Families of rows that turns and mirrors carry onto each other, the same ones carrying the whole set onto itself: the rest of each named row's family, in list order:
6 families of 6 rows:
K_130: 5; 8; 10; -1; 12; 3; -9; 18; -3
K_951: 6; 1; 11; -2; 0; 2; -23; 5; 8
K_952: -24; 5; -8; -3; 10; -2; -8; -4; -3
K_99: -23; -2; -3; 2; 5; 12; -14; -7; -5
K_282: -2; -6; 16; 11; -9; 1; -12; -5; 0
K_186: -7; -1; -12; 15; 20; -9; -15; -14; -3
K_658: 1; -10; -5; 14; 19; 4; -24; -10; -8
K_491: -4; -4; 4; 16; 16; 3; -22; -1; -20
K_633: -3; -9; 11; -3; 21; -5; -9; 6; -14
K_337: -13; -4; -2; 9; 16; -10; -1; -16; 6
K_179: -9; -8; 10; 20; 20; 0; -9; -11; -12
K_54: -23; 8; 2; 7; 10; 6; -11; -11; 10
K_253: -18; 14; 1; 5; 18; 6; 1; 4; 1
K_14: -12; 9; 1; 19; 23; -10; 0; 2; 0
K_900: -11; 6; 7; 2; -5; 5; -16; -4; 14
K_987: -20; 12; 4; 15; 9; -5; 2; 3; 3
K_702: -17; 4; -1; 11; 29; 3; -13; -11; 1
K_574: -9; 11; 8; 17; -4; -5; -3; 5; 8
K_485: 4; 7; 9; 10; 0; -11; -7; 13; 6
K_228: 9; -2; 11; 2; 18; 1; -25; 7; -3
K_706: -6; -5; -4; 9; -6; 7; -20; -12; 6
K_376: 5; 5; 12; 11; 13; -9; -9; 17; -6
K_367: -1; -9; 3; -1; 10; 8; -24; 5; -13
K_876: 2; -3; 0; -8; 11; -6; -19; 10; -11
K_401: -13; -5; -13; 0; 22; 0; -14; -10; -1
K_254: 0; 4; 8; 22; 23; -9; -7; 8; -8
K_517: 8; 10; 1; 7; 2; -3; -7; 3; 15
K_718: -1; -1; 5; 10; 33; 1; -21; -2; -6
K_413: 6; 5; 10; 22; 20; 6; -13; 6; -8
K_568: 7; -2; -4; 6; -5; -9; -20; -4; 5
K_45: 12; -9; 7; 1; 7; -13; -12; -2; 3
K_43: -15; 2; 4; 11; -10; 7; -16; -5; -5
K_486: 0; 9; -5; 16; 28; -4; -4; -3; 5
K_962: -21; -1; 8; -4; 1; -1; -1; -3; 1
K_910: -9; 12; 8; 20; -1; 10; -6; -2; 6
K_91: 3; -6; -5; -9; 2; -1; -20; 0; 4

Same family as K_282: K_633, K_337, K_179, K_45, K_962
Same family as K_486: K_130, K_253, K_517, K_413, K_910
Same family as K_485: K_14, K_987, K_574, K_376, K_254
Same family as K_43: K_952, K_186, K_491, K_876, K_568
Same family as K_718: K_951, K_54, K_900, K_702, K_228

